A single turn carries every row of the set below to another of its rows. Some are shown first; where does it send the rows asked next?
Vifi: 2 -13 6 36 -24 16 -6 -9 15 -27 0 -11 16 -16
gif: 14 2 19 11 -53 12 -18 -3 -2 -27 -17 -8 -19 -3
tadu: 41 17 -2 -25 -16 20 -14 -13 40 -20 -6 -8 -13 -9
vumi: 44 3 -14 2 -37 26 8 -11 21 30 -25 -24 0 -17
kez: 6 -16 2 -1 -41 38 -16 -14 -11 0 -16 -32 -2 -34
nes: -2 -13 3 1 -32 35 -31 -20 -4 -5 -18 -27 4 -31
Budal: 49 15 -9 -23 -20 16 -7 -1 36 -18 -6 -11 -15 -8
vebo: 46 6 -12 -2 -27 29 4 -16 22 28 -11 -28 7 -20
dolik: 42 30 -13 -21 -27 15 -8 -5 35 -17 -5 -19 -6 -12
bamiv: 33 -8 -20 1 -12 -15 -12 -27 40 11 -18 -19 -14 -10
voman: -21 -23 -1 -3 -28 10 5 -2 21 -2 -2 -14 -9 -3
nozu: 30 9 -16 10 -43 8 2 -33 49 -13 6 -19 -3 -36
pazet: -15 -26 -3 0 -35 8 -5 -3 20 5 -2 -19 -12 5
pab: -1 -11 -6 -4 -29 30 -14 -19 -19 -3 -19 -31 -4 -24
Did: 3 -16 7 35 -34 25 -13 -13 12 -20 -6 -11 21 -19
Lisov: 14 1 21 10 -45 13 -19 2 -2 -18 -26 -7 -19 0
Bim: 50 10 -16 3 -32 32 8 -8 12 20 -15 -24 -5 -27
mon: -17 -20 2 2 -33 6 10 1 28 2 -5 -22 -9 -1
deg: 33 17 -10 10 -42 11 -1 -34 45 -16 -1 -24 -2 -40
Vusa: 37 -2 -1 -8 -5 -2 -18 -29 44 9 -16 -16 -20 -7
Dab: 13 7 19 11 -52 3 -11 -1 3 -30 -22 -10 -9 0
bafer: -15 -19 -4 -7 -36 3 0 -4 16 5 -11 -23 -6 8
muk: 16 1 25 11 -43 10 -11 -5 -8 -22 -24 -7 -19 -10
dudi: 3 -22 10 34 -35 23 -9 -8 23 -17 2 -18 15 -28
Kera: 49 18 -18 -20 -28 18 -9 -1 28 -24 -10 -7 -6 -12
Rup: -22 -21 -3 -1 -33 7 -6 -1 26 -4 -5 -14 -13 2
Fidaz: 51 -1 -17 1 -31 27 1 -11 23 25 -20 -29 4 -13
vob: -7 -15 -7 0 -37 33 -17 -22 -10 -4 -17 -26 5 -26
kuno: 31 11 -20 7 -45 10 -4 -30 50 -21 -8 -26 -3 -35
rede: 34 -6 -15 -7 -4 -4 -19 -31 41 6 -20 -20 -18 -11
tos: 16 7 24 7 -51 10 -6 1 -2 -20 -27 -17 -21 -10
Bini: 31 -9 -8 -8 -19 -6 -7 -31 43 13 -20 -15 -21 1
luga: 24 7 -20 19 -38 8 6 -27 47 -9 0 -22 -8 -42
Bovu: -7 -6 4 34 -29 21 -11 -1 15 -16 -2 -3 15 -15
rafer: 1 -19 11 30 -19 18 -18 -13 16 -22 -5 -12 20 -20
vepal: -3 -12 -1 -7 -25 33 -24 -18 -11 -9 -18 -26 6 -28
pafev: -11 -2 -5 4 -35 25 -21 -16 -14 1 -21 -20 -7 -28
Vazos: 36 7 -10 4 -12 -13 -11 -24 42 16 -17 -27 -12 -9
naguv: 47 15 -11 -17 -14 22 -14 -7 37 -24 -9 -7 -7 -9
gokes: 44 16 -4 -21 -33 19 -5 -11 38 -24 -12 -3 -13 -1
vem: -1 -18 10 27 -27 30 -24 -10 20 -16 -3 -13 20 -21
guv: 25 15 -16 9 -51 12 7 -26 50 -19 -9 -18 -2 -36
Kalu: 37 -4 -9 -4 -12 -12 -10 -25 42 5 -14 -20 -24 -10
pulov: 53 5 -13 -3 -33 28 2 -16 15 26 -11 -24 0 -19

Did moves to -> Kalu
tos moves to -> guv
kuno moves to -> voman
And these:
dolik moves to -> Bovu
pulov moves to -> gif
vepal moves to -> naguv
tadu moves to -> vem
Dab moves to -> luga
bamiv moves to -> pab
Lisov moves to -> deg
gokes moves to -> dudi

A single turn carries every row of the set below to another of its rows. Some are shown first; where does it send the rows asked next?
zis: 2 29 12 -10 8 -15 0 5 17 -28 10 14 -4 -4 -5 0 4 -21 0 4 -32 15 18 -8 15 -1
bav: 11 1 -19 -6 -13 8 -3 5 9 38 8 -36 -13 0 -6 -16 -7 13 11 -7 2 -3 15 -3 -2 11
Kib: 16 36 -30 7 -20 8 -18 -16 -5 2 10 6 -5 9 27 -12 24 1 -3 -9 -25 -11 7 27 -11 -8
doz: -6 -9 -26 -23 -3 6 -5 2 31 1 -26 23 -3 -6 7 -24 -6 -6 13 -15 -12 -12 -13 -20 1 -14
Nokip: 4 -10 -22 -20 -16 -6 4 3 22 -3 -19 15 -8 -22 4 -5 9 8 24 -27 -26 -9 5 -6 -13 -16
Febu: 37 -9 -11 12 -10 1 -5 12 -4 2 -4 -4 16 1 -11 -10 4 2 -26 4 -10 -2 17 23 16 -35
mabu: -1 3 -17 1 -18 17 -9 13 4 14 6 -28 -3 4 5 -29 -28 8 -9 -13 12 -23 7 -13 4 17
Fida: -10 17 -18 20 -2 -3 2 -34 3 -6 21 5 -4 5 2 13 -29 24 -19 -16 0 -24 1 16 -23 -1
notis: -9 -1 -18 -20 5 12 -6 10 42 -2 -22 19 2 -7 13 -21 -1 -11 13 -4 -29 -7 -6 -14 -2 -12
tobe: 19 26 -25 -19 10 -14 -4 -1 1 1 -3 11 -28 -10 -15 -21 5 7 10 -22 14 -5 6 2 20 3
mulig: 2 4 -10 19 17 -2 9 -7 14 7 14 -3 11 -7 -17 15 -29 26 -20 9 -2 -5 22 28 -13 -5
das: 6 -17 -28 -22 -11 -3 2 5 23 3 -27 19 -5 -18 -4 -16 -1 5 18 -23 -10 -10 -4 -13 -2 -16
Lud: 5 0 -11 -4 -19 22 -29 -16 15 -19 6 21 -7 -11 -8 -8 1 17 -14 37 11 -5 -3 11 -35 8
nim: -13 15 -11 -3 -5 -3 -37 -31 10 17 13 0 -5 17 0 -4 23 -26 5 -4 -21 7 -7 21 -8 -10
Sebur: 23 37 -39 -3 -7 -1 -6 -14 -7 -9 15 0 10 -10 -6 -13 8 -7 -6 -16 -12 -28 1 12 -39 21
Kivir: 10 18 -13 -7 5 -6 -13 -29 11 0 16 -4 15 13 -23 -3 5 -46 -9 0 -22 -9 -23 -7 -25 -1
Nus: -1 1 -12 -11 -22 -5 -1 -21 4 31 17 -27 -22 10 2 1 -2 6 13 -1 -18 2 15 -18 -21 12
meli: -7 -7 -8 -18 4 3 1 17 41 -13 -18 13 4 -16 12 -13 -2 -3 10 -4 -38 -11 11 -12 -12 -10
tev: 8 17 -14 -22 6 -31 0 -15 -1 -8 7 10 -36 -12 -16 -4 11 10 12 -20 -3 -3 19 -6 0 6
Rumis: -6 -10 -13 -20 -8 -7 4 8 29 -16 -13 13 -6 -22 12 -4 4 5 15 -18 -38 -15 13 -10 -21 -8
faku: -7 31 -12 18 12 8 -1 -27 22 18 21 0 7 7 -2 16 -11 5 1 8 -18 12 1 35 -12 -4
Segal: -13 1 -23 -2 -1 -10 -24 -11 -6 -16 7 11 -4 4 8 -18 -8 14 -35 4 0 -32 27 1 -28 13
lifir: -1 35 2 -8 9 -3 -6 4 15 -31 4 19 -3 5 5 -20 -8 -24 -6 -4 -13 -1 1 -15 27 1
ligez: 4 -4 9 3 -23 22 -38 -19 20 -15 14 2 -12 -9 -19 1 8 -6 1 4 5 -1 -26 24 -21 -11
tebe: 1 -9 -12 -5 13 -5 -27 12 12 17 -2 -4 14 -7 -22 -14 6 1 -14 21 -3 8 34 31 -3 -2
Dozu: 8 9 -23 -10 16 -13 -10 -3 4 -9 13 -7 14 -15 -26 -13 -6 -6 -19 2 -5 -28 17 5 -47 26
Zeduk: 25 15 -13 0 -17 31 -17 -17 17 -14 10 13 -17 -4 5 -6 12 17 -10 33 -4 -10 -8 15 -32 -7
zifi: 31 0 -17 2 -4 -6 2 -14 -5 -14 5 2 26 7 -28 -9 -14 -30 -30 -3 -4 -22 -17 -15 -13 -9
Gobed: -3 -12 5 -3 -30 -7 5 -8 4 8 15 -20 2 8 -3 5 -17 -3 -6 13 -22 7 24 -31 -14 7
pepa: 20 -14 10 5 -18 20 -24 -16 17 -26 13 -3 -18 -5 -15 -1 1 4 -18 5 3 -21 -23 12 -22 -22
Bove: 39 -3 0 5 -14 28 -12 -5 19 -17 8 -3 -15 -7 -7 -3 9 16 -17 22 -3 -13 -10 18 -19 -23
mova: 2 -9 -1 -1 -18 22 -37 -8 19 -10 5 11 1 -17 -24 -4 4 4 -2 26 14 10 -8 25 -24 0
Bazes: -6 -20 -2 2 -9 -15 -22 -25 -6 -15 6 5 -4 20 -6 -7 -11 -14 -36 -6 -4 -25 -1 -13 -7 -20
sabu: -23 14 -11 18 6 -1 -4 -40 12 0 19 11 5 18 -2 12 -35 1 -21 3 -3 -9 -9 3 -15 -1
zupar: 4 0 -11 24 6 4 7 -12 8 9 7 7 22 3 -22 10 -38 10 -22 5 10 1 0 19 7 -16
nep: 5 8 3 8 -34 14 2 12 8 8 11 -17 21 4 7 -3 -15 -14 0 10 -26 15 16 -14 7 4
neti: 5 11 7 -18 7 -33 4 -4 7 -23 10 10 -20 -12 -17 6 6 -3 2 -2 -22 8 30 -9 -1 2
Bal: 8 29 -22 25 -7 10 3 -26 6 16 17 3 9 3 -3 13 -14 9 2 -15 -5 3 -11 36 0 -14
nele: 12 27 -16 -11 13 -2 -7 8 8 -16 -6 18 -11 -2 -8 -31 -11 -9 -6 -13 14 -10 -1 -10 33 0
Luvol: -6 23 -10 8 -34 24 -10 6 6 4 12 -17 10 11 22 -19 -20 -12 1 -11 -13 -6 -2 -13 7 15
von: 49 22 -33 5 -10 4 9 2 -6 -2 4 1 29 -10 -21 -13 4 -14 -11 -8 -8 -14 -5 14 -9 -6
renu: 12 12 -12 -11 23 -7 -12 -4 19 11 13 -14 22 -7 -38 -5 8 -29 -2 13 -18 1 7 15 -28 8

faku moves to -> mulig
nim moves to -> tebe
bav moves to -> mabu
And these:
zifi moves to -> Kivir
meli moves to -> Rumis
Zeduk moves to -> Bove
nele moves to -> lifir

